In the data rows, the value 500 means zero.
Here are some numbered points:
c(660, 435, 238, 381, 306, 508, 581, 601, 444, 336, 549, 504, 248) 0
c(416, 264, 509, 462, 399, 558, 561, 367, 541, 489, 539, 463, 594) 1
c(531, 429, 482, 499, 346, 702, 440, 597, 482, 617, 528, 590, 443) 2
c(324, 254, 394, 158, 379, 511, 648, 515, 248, 603, 564, 401, 544) 3
c(580, 658, 519, 394, 487, 569, 511, 397, 364, 755, 496, 554, 633) 4
c(677, 594, 413, 522, 258, 576, 382, 515, 432, 643, 549, 402, 430) 5
c(280, 424, 530, 507, 579, 495, 557, 439, 550, 327, 448, 378, 440) 6
c(337, 311, 393, 354, 468, 525, 610, 291, 516, 345, 576, 485, 474) 7
c(620, 701, 343, 726, 239, 629, 381, 523, 549, 391, 520, 361, 330) 8
c(619, 473, 563, 507, 328, 577, 500, 413, 386, 601, 493, 443, 382) 9
c(401, 602, 460, 430, 518, 451, 511, 439, 452, 584, 513, 586, 498) 10
c(562, 445, 481, 454, 458, 455, 525, 479, 540, 536, 481, 382, 531) 11
c(425, 616, 635, 693, 606, 485, 424, 579, 408, 485, 530, 493, 385) 12
c(766, 783, 555, 380, 259, 525, 484, 518, 429, 758, 473, 604, 523) 13
c(501, 593, 545, 642, 456, 430, 556, 543, 500, 506, 599, 346, 472) 14
c(546, 526, 637, 569, 669, 414, 478, 465, 532, 618, 441, 587, 561) 15
c(443, 581, 639, 582, 681, 415, 475, 492, 505, 592, 409, 579, 562) 16
c(539, 471, 512, 348, 340, 651, 432, 496, 577, 618, 645, 554, 620) 17
c(395, 430, 396, 522, 556, 428, 550, 576, 352, 294, 574, 379, 346) 18
c(556, 632, 463, 482, 561, 415, 412, 588, 366, 586, 536, 368, 571) 19
c(467, 561, 485, 610, 318, 512, 558, 244, 495, 464, 429, 523, 436) 20
c(407, 458, 693, 648, 596, 586, 470, 570, 390, 567, 482, 671, 381) 21
c(565, 677, 392, 444, 495, 550, 354, 639, 628, 724, 597, 486, 614) 22
New points follow, each followed by the number of its nearest point above by angle.
c(595, 467, 357, 391, 361, 507, 525, 587, 460, 383, 522, 516, 361) 0
c(761, 709, 577, 423, 406, 573, 458, 500, 426, 754, 449, 602, 525) 13
c(505, 460, 475, 492, 298, 685, 456, 594, 479, 595, 540, 564, 416) 2
c(623, 495, 604, 555, 300, 583, 498, 423, 343, 613, 492, 457, 377) 9
c(649, 562, 281, 632, 489, 364, 426, 848, 743, 572, 610, 505, 557) 22
c(395, 604, 420, 577, 417, 597, 454, 563, 545, 345, 488, 507, 417) 8
c(484, 650, 395, 681, 502, 599, 484, 659, 657, 393, 486, 563, 381) 8
c(591, 511, 590, 367, 642, 425, 503, 737, 113, 723, 609, 346, 824) 19
c(627, 579, 623, 693, 516, 456, 350, 679, 518, 635, 562, 471, 341) 12
c(438, 309, 467, 585, 448, 596, 556, 461, 735, 399, 444, 566, 574) 1
c(273, 280, 366, 110, 306, 570, 670, 440, 212, 620, 655, 422, 532) 3
c(419, 390, 498, 407, 734, 342, 536, 642, 450, 508, 577, 411, 469) 18
c(298, 296, 408, 379, 497, 491, 589, 284, 513, 341, 566, 461, 455) 7
c(315, 653, 566, 380, 650, 503, 512, 561, 244, 647, 569, 553, 466) 10
c(533, 432, 509, 549, 445, 346, 645, 378, 397, 452, 449, 496, 376) 20
c(314, 371, 415, 356, 420, 491, 574, 251, 503, 349, 589, 482, 476) 7
c(319, 460, 506, 486, 594, 482, 542, 515, 520, 380, 467, 399, 497) 6
c(368, 445, 366, 347, 499, 566, 788, 720, 449, 472, 517, 537, 790) 3
c(380, 676, 381, 395, 466, 435, 492, 423, 398, 644, 517, 620, 510) 10
c(290, 301, 419, 401, 473, 496, 595, 273, 512, 337, 567, 486, 430) 7
c(571, 448, 485, 447, 449, 453, 552, 474, 573, 489, 490, 366, 536) 11
c(570, 709, 386, 469, 512, 530, 317, 648, 615, 748, 626, 475, 591) 22
c(537, 546, 611, 658, 527, 455, 368, 646, 463, 677, 546, 407, 355) 12
c(597, 424, 486, 307, 564, 428, 523, 417, 581, 501, 385, 675, 622) 15
c(259, 694, 637, 356, 703, 501, 539, 592, 172, 700, 602, 578, 465) 10
c(361, 265, 545, 435, 419, 553, 573, 390, 574, 487, 514, 471, 615) 1
c(650, 692, 552, 529, 353, 508, 503, 550, 400, 752, 508, 570, 378) 13
